One turn sends every row of this set to another row. A few are shown first. Where does it send the rows asked after them?
q_536: -8; -8; 2; -1; -14; 7; -11; 1; 20; 11; 17; 16; -6; 1; -14; 16; 0
q_218: -9; -19; 15; -5; -12; 3; 18; -10; -4; -7; -14; 12; -4; 7; 0; -9; 5
q_378: -16; -22; -1; -15; 11; 4; 17; 5; 9; -4; 1; 6; -8; 0; 0; 7; -11
q_812: -24; -20; -16; -6; 6; 4; 7; 8; 3; 3; 11; 5; -12; 10; 1; -3; -9
q_959: -17; -37; 2; -8; -9; 1; -8; -15; 6; 26; 2; 1; -9; 17; -9; -7; -3
q_70: -20; -21; -13; -33; -2; 18; 13; -11; 23; 8; -9; 4; -3; -2; -17; -2; -9
q_278: -15; -10; -2; -21; -19; -5; -5; -1; 6; -10; -11; 6; 9; -22; 0; -10; -2
q_598: -11; -21; 2; -23; -10; -6; 4; 6; -8; 3; -10; -6; 3; -17; -3; -18; -3
q_197: -15; -28; -4; -8; 1; -2; 8; 16; 14; -1; 14; 2; -9; 10; -9; 2; -6
q_954: -8; -27; 5; -14; -3; -2; 8; 15; 0; 2; 4; 0; -21; 6; 6; -4; -5
q_249: -8; -20; 10; 0; -30; 1; 11; -6; 5; -7; -8; 8; 0; 16; -13; -14; 8
q_6: -8; -24; -14; -16; -7; -4; 5; 16; 9; -3; 10; -4; -19; 1; -12; -4; -14
q_447: -21; 0; -18; -26; -10; 14; 10; -10; 21; 1; -10; 9; -8; -5; -20; -2; 11
q_743: -10; -11; 9; -10; -31; 8; 3; -17; 10; -10; -15; 18; -1; 6; -1; -10; 4
q_347: -17; -12; 9; -9; -15; 2; 15; -14; -3; -18; 0; 7; 2; 3; -2; -6; 1
q_228: -6; -4; 2; 0; -28; 6; 14; -7; -7; -4; -10; 5; -6; 15; -5; -15; 0
q_7: 1; 0; -8; -9; -27; -13; -1; -1; 15; 33; -16; 3; -11; 2; -11; -6; -3
q_305: -24; -16; -6; -26; -6; 7; 23; -17; 9; -6; -10; -2; -1; -5; -15; -7; 5
q_406: -10; -6; -2; -15; -7; 7; -21; -5; 13; 13; 13; 18; 4; -2; -18; 1; 8
q_437: -1; -15; -3; -14; -38; -5; 3; -7; 21; 13; -16; -10; -18; 8; -1; -1; -5
q_604: -9; 2; -8; -10; -11; -8; -15; -2; 23; 28; 2; 19; -5; -2; -13; 5; -3
q_395: -6; -16; -10; 2; -9; -4; -9; -12; 0; 32; -4; 7; 9; 8; -15; -12; 6
q_937: 1; 6; -6; -16; -14; 5; 0; -5; 6; 19; -4; 9; -11; 17; 11; -4; -13
q_449: -14; -8; -20; -21; -4; 4; -2; -9; 12; 28; -9; 9; -13; 14; 12; -8; -5
q_356: -18; -19; -3; -25; -4; 3; 0; -4; 1; 1; -3; 2; 17; -17; -11; -10; -14
q_217: -20; -23; -21; -24; -18; 8; 4; -16; 20; 1; -10; 6; -3; -2; -29; -15; -2
q_805: -20; -26; 3; -9; -12; 2; -1; -15; 4; 30; -12; 4; 13; 7; -20; -10; -6
q_56: -6; 5; -5; -24; -8; 11; -6; -15; 8; 25; -7; 18; -10; 13; -1; -8; 5
q_334: -5; -15; 6; -4; -28; -1; -6; -5; -1; -13; 2; 16; -7; 7; -15; -15; 4
q_675: -16; -32; -4; 4; -18; 7; 1; -16; 6; 29; -3; 5; -2; 11; -19; -9; 4
q_141: -13; -4; 9; -6; -16; -5; -17; 3; 17; 7; 5; 17; 6; -2; -4; 13; -4
q_349: -19; -17; -14; -24; -16; 8; 15; -6; 33; -1; -11; 4; -1; -1; -26; -1; 6
q_398: 0; -5; -24; -7; -22; -12; 1; 1; 18; 26; -17; -7; -3; -2; -8; -3; 1
q_76: -19; -14; -7; -24; -8; 9; 21; -14; 22; -5; -23; 9; -3; -6; -9; 0; 3
q_521: 1; 4; -10; -4; -8; -5; -14; 4; 15; 17; 9; 10; 4; -2; -11; 10; -2
q_427: -8; -13; -6; -19; -22; -13; 6; 13; 18; 23; -19; -13; -12; -6; -6; 2; -1
q_266: -10; -16; -7; 0; -10; -9; -8; -7; 6; 39; -2; 11; -1; 10; -11; -10; -11
q_583: -16; -33; -18; -5; -15; -3; -4; -8; 4; 28; -8; -4; 2; 10; -6; -19; -5
q_810: -3; -13; -15; -8; -32; -1; 9; 5; 26; 19; -12; -10; -18; -2; -10; 5; 0
q_811: 9; 1; -11; -15; -33; -5; 0; 9; 18; 10; -7; -9; -8; -2; -6; -1; -8
q_28: -21; -18; -6; -18; 0; -4; 18; 3; 6; -12; 4; -4; -11; -3; 3; 1; -3
q_285: -9; -7; 4; -22; -13; 7; -14; -10; 28; 9; 10; 11; -8; 2; -15; 15; -3

q_285 turns into q_217
q_598 turns into q_937
q_675 turns into q_197
Where do these go?
q_28 turns into q_7
q_812 turns into q_427
q_583 turns into q_954
q_218 turns into q_521

One turn sends every row of this set to another row. A few are shown first. Where does it send the rows asked after them?
q_912: -6; 16; -4; 3; 12; -8; -3; -9; 1; 14; -8; -8; -3; 3; -13
q_159: -5; -1; 22; 19; 10; 8; -27; 0; -6; 2; -19; -10; 16; 21; 13
q_471: -9; -1; 21; 17; 11; 11; -27; 3; -3; 1; -19; -8; 16; 13; 14
q_169: -27; 2; -10; 19; 16; 8; -17; 6; 5; -22; -15; 1; -9; 24; -15
q_194: -14; -12; 0; 7; -1; 10; -23; 9; 7; -8; -11; -20; 14; 40; -11
q_294: -10; -8; -17; 0; 10; 6; -6; -5; 11; 10; -7; -4; 5; 28; -25
q_739: -3; -11; 9; -4; 6; -6; -22; -13; -3; 11; -12; -9; 20; 28; -7
q_348: -6; -2; 20; 16; 11; 14; -26; 0; -6; -1; -17; -8; 19; 13; 13
q_961: -30; 2; -9; 17; 14; 9; -19; 12; 9; -18; -20; -1; -9; 21; -12
q_949: -5; 12; -3; 4; 10; -10; -4; -11; -2; 14; -4; -9; -8; 6; -11
q_785: -3; 17; -2; 3; 12; -7; -5; -9; 1; 16; -5; -7; -4; 4; -12
q_658: -5; -2; 19; 18; 12; 14; -29; 0; -6; 0; -16; -7; 18; 16; 12
q_938: -5; -4; 21; 18; 10; 15; -26; 2; -9; 2; -13; -8; 15; 18; 12
q_436: -28; 0; -9; 19; 15; 11; -20; 8; 3; -19; -17; -1; -9; 28; -18
q_12: -7; 13; -7; 2; 12; -8; -3; -6; -5; 15; -4; -4; -5; 3; -15
q_573: -27; -1; -11; 19; 13; 11; -21; 11; 1; -22; -16; -5; -6; 23; -15
q_163: -8; 15; -2; 3; 13; -10; -4; -9; 3; 16; -10; -5; -6; 2; -9
q_52: -7; -13; 7; -7; 6; -6; -18; -15; -5; 7; -12; -12; 20; 26; -8
q_862: -3; 15; 1; 4; 11; -11; -4; -9; -2; 12; -2; -5; -6; 5; -9
q_37: -13; -12; 1; 2; -2; 12; -17; 11; 5; -8; -11; -20; 16; 37; -9
q_516: -30; 3; -9; 14; 13; 10; -20; 11; 5; -22; -19; -1; -6; 23; -16
q_705: -28; 3; -11; 15; 13; 9; -22; 8; 6; -21; -16; -3; -9; 23; -16
q_281: -4; 0; 21; 21; 12; 15; -25; 3; -7; -2; -14; -6; 16; 19; 14
q_97: -27; -3; -11; 18; 11; 11; -18; 9; 10; -21; -17; -4; -10; 24; -12
q_717: -5; -1; 19; 17; 12; 11; -27; 1; -13; 3; -16; -9; 19; 15; 10
q_736: -6; 13; -1; 0; 11; -8; -3; -8; 2; 16; -7; 0; -8; 7; -11
q_721: -14; -9; -16; -1; 14; 8; -3; -5; 9; 9; -11; -5; 11; 30; -24

q_573 turns into q_717
q_739 turns into q_294
q_516 turns into q_348
Where do these go?
q_938 turns into q_949
q_169 turns into q_281
q_736 turns into q_97
q_658 turns into q_785
q_961 turns into q_471
q_721 turns into q_37

